[[ 28  -9  30  -6 -29 -18 -19 -18  -3]
 [ -2  20  25   6 -13  10   2 -40   4]
 [-24   0  24   4  20  11 -32  19 -28]
 [-27 -46  38  13   5   1  27  35  14]
 [ 17 -20  -2 -45  19  -3  26 -20  -1]
 [ -3 -21  -6  -5   0  46  -8  24  18]
 [-18 -36   1  27 -21   0   7  19 -22]
 [-12  -1  11  55 -20   5  14 -17  29]
 [  5  13  18   7 -33  27 -22  23  10]
 [-18 -10 -17  25 -27  18   7 -17 -34]]
->
[[ 28  -9  30  -6 -29 -18 -19 -18  -3]
 [-24   0  24   4  20  11 -32  19 -28]
 [ 17 -20  -2 -45  19  -3  26 -20  -1]
 [-18 -36   1  27 -21   0   7  19 -22]
 [  5  13  18   7 -33  27 -22  23  10]]

[[-12  -9  51 -15 -23 -11 -14  33   0 -17 -12  -9  -4]
 [ 30  16 -10  40  24  33   6  -3   8  18  27  23  -5]
 [-15  32 -24   2  40 -10  17 -34  41  25  47  41 -22]
 [-12  42  -4   1  27   5  18  -6  45  20  46  49 -10]
 [-18   1 -25  -7  13 -29  -1 -35  20  28  19   5  10]]
->
[[-12  -9  51 -15 -23 -11 -14  33   0 -17 -12  -9  -4]
 [-15  32 -24   2  40 -10  17 -34  41  25  47  41 -22]
 [-18   1 -25  -7  13 -29  -1 -35  20  28  19   5  10]]

[[ 15 -29 -50  12  39  10  17]
 [  2  11  10 -21  -8 -30  19]
 [ 18   3   0 -32 -10 -39   6]
 [ 35  12  -5 -27 -17 -42  22]
 [  7 -19   0 -33 -20 -32 -17]]
->
[[ 15 -29 -50  12  39  10  17]
 [ 18   3   0 -32 -10 -39   6]
 [  7 -19   0 -33 -20 -32 -17]]

[[ -2 -29   3   9 -18]
 [-17   6   2  -3  48]
 [ -2 -12   9   3  -2]
 [ 26   3   1  -6  -5]
 [  4   4   7   6 -51]
 [  6  18  23  -2 -13]]
->
[[ -2 -29   3   9 -18]
 [ -2 -12   9   3  -2]
 [  4   4   7   6 -51]]

[[ 12   1   2 -33]
 [ 12   1   2 -33]
 [ 11   2   1 -32]
 [-17  19  44  21]
 [ 19 -20  35  15]
 [ 16 -20  36  15]
 [ 19 -21  36  14]
 [-15  12  -7   5]
 [ 19 -20  36  15]
 [-23  20  -8  13]
 [-15  15  -7   4]]
->
[[ 12   1   2 -33]
 [ 11   2   1 -32]
 [ 19 -20  35  15]
 [ 19 -21  36  14]
 [ 19 -20  36  15]
 [-15  15  -7   4]]

[[  0 -14 -41  21 -15   5  -2]
 [-35  14  -3  32  -9  26   5]
 [  5  15  -1   5  24  33 -13]
 [  1   3  13   5   9 -19  -5]
 [ 19  15   9   4 -34 -17   3]
 [  0   7  11  11  17 -19  -1]]
->
[[  0 -14 -41  21 -15   5  -2]
 [  5  15  -1   5  24  33 -13]
 [ 19  15   9   4 -34 -17   3]]
---
[[  2  20   1]
 [ -5 -14  -8]
 [  3   8  49]
 [ -3   8  28]]
->
[[-14  -8]
 [  8  49]]

[[  2   3 -21  -8]
 [ 13 -50 -35  26]
 [ 33   3 -39  25]]
->
[[-50 -35]
 [  3 -39]]

[[  0  21  18 -17]
 [-14  21   0  13]
 [ 11  16 -11 -15]
 [ -6   1  -5 -41]
 [  9   0 -15 -33]]
->
[[ 21   0]
 [ 16 -11]]

[[ 31 -13   0 -21 -14]
 [ 17  -4 -17  37 -11]
 [ 26   5   4 -15 -10]
 [ 26 -31 -41  21  -7]
 [ 29  43  13   6  17]]
->
[[ -4 -17]
 [  5   4]]

[[  8 -26   9  -2  48]
 [ -3 -15  -8  16  -6]
 [  6   5   7 -17 -24]
 [-22   6  -8  14 -11]]
->
[[-15  -8]
 [  5   7]]

[[-10   1  14]
 [-22   2  21]
 [ -2   2  40]]
->
[[ 2 21]
 [ 2 40]]

[[ 40 -19 -27 -33]
 [-26  48  50  49]
 [ 41 -29 -51 -19]
 [-10 -16  -7 -39]]
->
[[ 48  50]
 [-29 -51]]

[[-20   1  -3 -17  -5]
 [ -2 -22   5 -19  14]
 [-22 -41  12  11  -9]
 [-17   8   4 -16  -1]
 [  5 -26 -29  26   2]]
->
[[-22   5]
 [-41  12]]

[[ 34  22   3  41  32]
 [ 33   3  13  -7  15]
 [ -1  25   7 -12  -8]]
->
[[ 3 13]
 [25  7]]
---
[[-29  13 -13  19 -22 -21  -5  15  -1 -11 -11  10]
 [ 24  23  -8 -13 -10  -5  25  13  27  -3  24  -5]
 [ 14 -18 -10 -15  52  11  12  -6  -4  46  19  -2]]
->
[[ 10  -5  -2]
 [-11  24  19]
 [-11  -3  46]
 [ -1  27  -4]
 [ 15  13  -6]
 [ -5  25  12]
 [-21  -5  11]
 [-22 -10  52]
 [ 19 -13 -15]
 [-13  -8 -10]
 [ 13  23 -18]
 [-29  24  14]]

[[ 27  41 -10 -31]
 [-17 -15  35  25]]
->
[[-31  25]
 [-10  35]
 [ 41 -15]
 [ 27 -17]]

[[-22  16 -14   5  -3  -3 -15  -3   8]
 [-21 -12  -3   9  -7   3  12  -8 -10]
 [-25  -4  23 -13   9   0 -10   5  -5]
 [-44   2  13   6   6  17 -17  -4   4]
 [ 14 -27  -7 -14  11  -4   2  16  -3]
 [  0  -1 -20  16  -6 -15   4  17 -14]
 [  1  -3   2  -7   2  17   0  20  -6]
 [ 30   2  -4  -5   4 -13   5   2  15]]
->
[[  8 -10  -5   4  -3 -14  -6  15]
 [ -3  -8   5  -4  16  17  20   2]
 [-15  12 -10 -17   2   4   0   5]
 [ -3   3   0  17  -4 -15  17 -13]
 [ -3  -7   9   6  11  -6   2   4]
 [  5   9 -13   6 -14  16  -7  -5]
 [-14  -3  23  13  -7 -20   2  -4]
 [ 16 -12  -4   2 -27  -1  -3   2]
 [-22 -21 -25 -44  14   0   1  30]]

[[ 11  27   5]
 [ -7 -29  -5]
 [  5 -22  10]
 [  2 -37   1]
 [ 11  25   5]
 [  1   7   2]
 [ -4 -41   0]
 [  3  -8   2]
 [ -8  21  -1]]
->
[[  5  -5  10   1   5   2   0   2  -1]
 [ 27 -29 -22 -37  25   7 -41  -8  21]
 [ 11  -7   5   2  11   1  -4   3  -8]]

[[  8   9  -3 -20   2  -3   4]
 [-11  -5  -6   1   1  -3   3]
 [ -6   0 -38   7  -1   1  12]
 [-10  -7 -20  -5   1   5 -10]
 [-17   6  10   8   5   2  -2]
 [-37  -5  31  -4 -10  -3 -17]
 [ -4 -18  -3 -15   4  -2   1]
 [-24  12 -20 -15   3   2 -17]
 [ -3 -16 -28 -16  -3   1 -13]
 [-44  -8 -15  -4  -2  -4  -8]
 [-30   0  13   4   0  -7 -12]
 [ -3  14  -4  -8  -2  -3  14]]
->
[[  4   3  12 -10  -2 -17   1 -17 -13  -8 -12  14]
 [ -3  -3   1   5   2  -3  -2   2   1  -4  -7  -3]
 [  2   1  -1   1   5 -10   4   3  -3  -2   0  -2]
 [-20   1   7  -5   8  -4 -15 -15 -16  -4   4  -8]
 [ -3  -6 -38 -20  10  31  -3 -20 -28 -15  13  -4]
 [  9  -5   0  -7   6  -5 -18  12 -16  -8   0  14]
 [  8 -11  -6 -10 -17 -37  -4 -24  -3 -44 -30  -3]]

[[ 18  30]
 [ -4 -52]
 [-43 -12]
 [ 10  41]
 [  3  16]
 [-22 -21]
 [-31 -22]
 [ 18  36]
 [-42 -21]]
->
[[ 30 -52 -12  41  16 -21 -22  36 -21]
 [ 18  -4 -43  10   3 -22 -31  18 -42]]

[[-10  22 -27  -6 -42 -10  16   1  15 -24 -14  23]
 [-10  -6 -18  20 -11 -27  -1  18 -12 -30 -20   6]
 [-14   6  10 -26  -1  -4   5   6   2  12  34 -14]
 [-13  29 -32  12 -43 -18  15   6  18 -26 -29  22]
 [ 14 -18  26 -20 -26  11  -3  -5  -4 -36  -3 -26]
 [-18  21 -24  -1 -54 -31  11  -4   6 -32 -27  15]
 [ -5 -14   9  -6 -11   8  -9  -4  -3 -22  -3 -14]]
->
[[ 23   6 -14  22 -26  15 -14]
 [-14 -20  34 -29  -3 -27  -3]
 [-24 -30  12 -26 -36 -32 -22]
 [ 15 -12   2  18  -4   6  -3]
 [  1  18   6   6  -5  -4  -4]
 [ 16  -1   5  15  -3  11  -9]
 [-10 -27  -4 -18  11 -31   8]
 [-42 -11  -1 -43 -26 -54 -11]
 [ -6  20 -26  12 -20  -1  -6]
 [-27 -18  10 -32  26 -24   9]
 [ 22  -6   6  29 -18  21 -14]
 [-10 -10 -14 -13  14 -18  -5]]
